In the rows, zero is written as 128.
Turns, then the turns between two rows, first turn first; the first pair answered
turn Gubid:
[117 144 174 138  96 149 162 147 121 161 127  85 118 129 118 112  66 152
 127] -> [147 169 164 132  90  95 113 154 135 164 108  71 145 159 128 148 140 120
 116]
[165 174 153 141 150 120  99 129 152 112 113 139 118 127 177 170 149 166
 153] -> [143 159 161 145 155 153 131 123 141 112 125 151 102 108 173 148  99 188
 160]
[133 141 123 102 132  98 132 128 121 135 100 107 130 124 105 136 141 121
 128] -> [121 138 116 101 143  99 123 120 124 120 109 139 119 139 143 117 151 127
 135]
[123 110 129 120 128 160 166 139 105 142 153 121 108  84 101 117 144 126
 164] -> [146 126 126 116 121 129 138 146 113 147 142 103 128  96  95 143 187 106
 155]
turn Gemov:
[120 120 161 156  99 142 149 167 138 126 132 139 102 108 147  76 111 164
  95] -> [128 146 156 117  99 105 154 172 150 125 120 120 106 106 126  84 114 167
  83]
[199  90 193 172 104 111 119 181  95 155 160 100 148 105 115 109 166  91
 158] -> [193  90 197 164 104 117 138 182  94 159 161  91 142  91  97 104 141 102
 154]
[153 164 106 102 185 135 161 139 119 138 142 182 120 114 139  79  73 152
 142] -> [164 186  98  81 186 100 147 139 130 137 131 178 128 125 139  93 101 144
 134]
[118 174 112 122 110 156 130 174 111 116 133 134 125 122 149 137  70 167
 131] -> [127 193 104 100 113 125 120 177 121 114 124 129 132 128 148 148  88 161
 124]
turn pigib:
[126 132  97 120 143 127 124 101 134 108 128 175 120 154 168 120 136 119
 136] -> [119 138  91 104 143 126 136  99 136 105 126 169 116 150 159 119 122 129
 132]
[127 149 116  89 126 107 133 126 136 126 125 111 122 119 108 155 142 146
 127] -> [142 140 129 116 122 106 108 131 135 134 124 114 133 130 126 161 171 126
 132]
[118 121 131 130 140 127 113 118 139 117 132 163 116 127 179 121 131 126
 117] -> [108 126 123 114 142 126 129 114 139 112 135 160 108 119 167 118 112 136
 116]
turn demef:
[150 132 141 125 138  93 123 129 144 127 115 148 124 143 137  90 118 125
 113] -> [136 140 120 105 138  91 130 125 141 121 113 144 119 143 129  96 116 131
 106]
[156 120 157 134 153 115 112 129 152 114 142 169 133 139 174  97 152 137
 134] -> [134 132 134 100 157 111 130 120 154 101 142 170 118 137 166  94 135 154
 129]
[163 111 166 125 125 129  92 140 109 168  62 166 136 137  88  94 159  79
 154] -> [151 113 170 107 140 127 120 135 118 159  67 183 117 126  97  59 122 105
 160]
[147 126 114 102 129 141 170 152 113 125 120  94  91 121  84 153 121 181
 130] -> [156 123 114 118 118 143 150 156 107 131 118  82 104 128  80 175 147 163
 125]
turn Pupo:
[ 99 139 109 122 129 151 134 129 107 136 129  94 130 125  70 146 108 120
 134] -> [ 98 130 111 135 129 164 132 127 104 136 132 100 131 124  75 145 108 120
 137]
[131 116 127 155 144 176 116 150  71 118 130 122 135 112 101 105 110 135
 183] -> [131 123 107 157 141 167  87 146  69 113 126 122 144 132 115 129 153 120
 178]
[113 104 141 132 115 160 165 133 119 142 131  83 133 101  78 137  76 136
 113] -> [106  83 137 170 112 189 139 130 106 140 140  98 136 118 102 147 104 120
 120]
[112 122 142 134 137 138 144 125 132 121 122 176 100 123 133  85 115 146
 137] -> [110 116 131 151 133 148 123 123 127 119 125 182 108 138 150  99 143 133
 137]
Then:
Each pair is two turns apart.
[102 143 135 137 119 159 137 136 137 134 139 142  85 135 145 107 119 131
 137] -> [103 155 120 121 105 154 140 137 131 137 130 106  95 129 106 139 123 123
 122]
demef, Gubid
[164 107 175 160 133 138 120 127 133 156 138 112 141 136 131 126 130 103
 139] -> [160 104 169 162 128 148 121 125 127 153 138 109 142 138 126 133 133 100
 136]
Gemov, Pupo
[173 121 151 174 103 104  85 137 139 139 125 107 157 145 122 149 185  75
 142] -> [191 132 187 145 123  66 118 143 163 148 116 113 145 122 117 102 139 101
 149]
Pupo, demef
[139 127 152 127 106 114 152  92 126 184 126  78 140  93  92 156 100 118
 128] -> [166 124 176 144 116  89 125  98 140 190 121 100 147 107 127 142 131 107
 137]
Gemov, demef
[119 132 159 137 145 126 154 121 115 125 163 147 142 132  96 108  81 128
 161] -> [115 136 151 130 140 126 156 120 111 123 162 135 143 127  80 118  79 126
 154]
Pupo, Gemov
[140 138 112 131 112 113 155 119 161 117 151 130 103 114 139  89 126 181
 132] -> [164 152 111 128 102  88 135 128 164 128 137 101 121 119 121 119 156 162
 120]
Gubid, Gubid
[149 134 156  86 143 117 155 138 146 120 136 121 110  98 109  84  75 144
 133] -> [145 153 104  82 114 116 116 139 127 119 127  75 135 123  82 160 141 106
 105]
demef, demef
[156 119 183 130 125 136 142 140 152 150 110 107 131  89  86 103  72 128
 144] -> [164  99 191 175 118 155 114 141 142 155 115 115 139 103 111 111 104 107
 149]
pigib, Pupo
[135 139 127  89 109  95 105 158 127 150 121  90 145 130  73 168 166 101
  73] -> [153  85 191 174 128 132  86 160 123 160 143 158 138 135 152 107 161  99
 115]
Gemov, demef
[118 152 103  99 151 106 115 127 124 115 123 144 128 147 147 131 150 116
 109] -> [103 115 123 139 140 172 148 129 100 128 140 135 120 120 125 120  95 125
 118]
Gemov, Gubid
[147 140 133  95 137  76 116 137 152 132  96 118 137 137 126 144 157 125
 125] -> [156 127 167 108 143  85 138 143 154 144  97 120 131 118 120 116 121 136
 134]
demef, Pupo
[117 114 109 155 132 153 105 117 114 123 138 152 138 137 163 139 163 123
 133] -> [127 161 105  81 139  88 135 122 140 121 115 125 134 123 121 135 138 142
 116]
Pupo, Pupo
[139  76 211 188 110 153 159 141 143 160 167 155 136 107 150  72  82 145
 155] -> [150 107 213 139 108 114 185 148 156 169 151 119 137  87 103  78  59 155
 137]
Gubid, demef
[137 150 128 118 145  92 111 123 139 111 127 151 127 138 148 124 164 127
 126] -> [131 139 146 124 129 125 154 131 123 132 128 109 126  98  85 128 101 139
 121]
Gubid, Gubid
[141 157 104  76 116  88 128 123 153 127  99 113 107 157  99 147 114 134
 135] -> [166 150 139  91 119  77 125 133 160 143  95 113 115 148 102 132 111 128
 142]
pigib, Pupo
[105 116 170 185 164 148 121 103  97 145 158 167 132 105 195 122 126 152
 144] -> [121 179 156  85 166  62 157 113 130 148 125 112 134  83 121 138 104 170
 115]
Gemov, Gemov
[127 127 133 119 158  93 137 140 152  76  81 169 107 120 144  86  98 144
 127] -> [136 112 153 146 133 127 156 155 132 103  78 118 122  89  86 107  67 134
 122]
Pupo, Gubid
[101 122 132 145 135 157 189 146 142 118 133 103 116 132  84 134 126 132
 138] -> [109 132 136 130 138 134 192 148 151 120 128  98 116 128  78 130 124 134
 135]
Gemov, Pupo
[151 137 167 155 115 104 113 122 138 140 116 126 145 123 125 156 151 110
 137] -> [148 129 172 166 117 114 113 122 138 140 121 133 143 124 134 149 150 111
 141]
Pupo, Gemov
[132 116 133 135 135 152 142 123 119 123 137 133 121 127 131  98 111 133
 133] -> [133 116 134 132 134 152 146 124 119 123 134 130 120 127 125  98 107 133
 129]
Gemov, Pupo
[109 117 117 148 131 158 126 140 126 124 116 106 135 135 100 132 118 126
 110] -> [120 137 110 121 136 121 117 141 140 121 105 103 139 144 101 136 136 125
 106]
Gubid, Pupo
[157 128 138 153 129 103 125 132 145 127 127 132 113 128 154  99 125 151
 143] -> [156 131 140 145 128 101 135 134 147 129 125 126 110 120 144  99 113 157
 140]
Gemov, Gemov
[105 102 119 153 134 156 110 114 115 104 146 168 124 147 176 115 141 124
 147] -> [ 90 113 119 115 137 156 157 113 116 105 144 151 109 119 133 102  82 152
 139]
demef, Gemov
[130 120 142 146 146 159  74 121 112  85 139 184 159 120 153 125 153 135
 113] -> [142 162 134  77 154  98  93 125 137  84 116 158 156 109 116 127 138 149
  96]
Pupo, Pupo
[160 120 191 157 139 141 136 145 141 163 125 128 114 109 131 101  93 122
 139] -> [166 152 175 108 141  97 140 149 158 159 109 110 117 109 112 111 100 127
 125]
pigib, Gemov
[163  55 170 206  92 184 168 158  86 164 128 114 138  95 119 123  89  73
 172] -> [201 102 176 148  88 105 171 172 112 177  95  66 155  84  72 142 100  66
 150]
Gemov, pigib
[102 107 129 140 140 164 127 103 135 123 130 138  93 129 144 137 123 124
 148] -> [106 114 126 133 127 163 135 109 129 133 122 103 103 118 106 161 120 116
 135]
demef, Gubid
[113  94 112 103 111 129 138 116 129  82 127 123 136 119 121 147  82 123
 140] -> [118  98 117  93 114 115 141 118 135  86 122 124 138 117 120 143  79 123
 140]
Gemov, Pupo
[159 140 139 118 108 126 164 153 135 125 110  88 108  94  63 121  83 123
 111] -> [174 127 124 169 111 122  81 145 132 113 115 133 129 152 144 141 189  82
 122]
Gemov, Gemov
[149 135 118 102 136  94 130 114 117 123 134 124 132 122 147 111 123 136
 141] -> [142 115 121 130 137 122 126 113 106 124 146 136 128 123 164 104 120 135
 149]
Gemov, Gemov
[ 97 149  95  92 135  96 110 125 103 112 137 112 125 161 120 139 132 117
 121] -> [ 86 139 101  96 134 119 134 125  94 117 142 105 116 143 102 129  92 128
 123]
Gubid, Gubid
[141 151 112 129 130  93  62 139 132 112 125 140 160 141 161 166 227  98
 105] -> [111  84 151 210 114 216 118 142  86 131 158 136 141  93 133 138 127 117
 127]
Gemov, Gubid
[116  93 136 148 111 150 149 127 100 120 158 118 145  99 118 113  97 140
 140] -> [120  95 120 162 104 151 117 126  93 119 157 114 158 119 130 141 142 119
 136]
Pupo, Gubid
[108 158 100  67 137  79 141 137 156 125 104 107 130 132  88 121 145 135
  87] -> [ 94 129  93 111 151 110 106 121 148 107 125 171 121 166 171  99 180 130
 108]
Gubid, Gemov
[112 127 100 155 108 152 114 134 111 136 117 121 150 157 143 165 169 101
 125] -> [122 101 148 185 117 167 134 140 113 151 125 138 142 137 154 120 130 115
 144]
demef, Gubid
[150 115 143 155 112 125 106 141 126 146 121 113 139 135 113 132 154 107
 131] -> [155 111 164 150 123 117 119 142 135 149 122 127 130 126 122 103 132 119
 138]
demef, Gubid
[179  88 171 180 106 130 134 156 132 139 117 153 117 158  94  83 108 121
 150] -> [161  93 159 159 120 124 143 144 138 122 122 182 100 163 118  60  98 141
 154]
Pupo, demef
[166 136 157 132 125 113 115 152 140 142 121  98 147 128 117 144 143 112
 130] -> [164 127 171 142 125 129 128 151 136 146 126 101 141 116 114 130 116 121
 137]
Pupo, Pupo
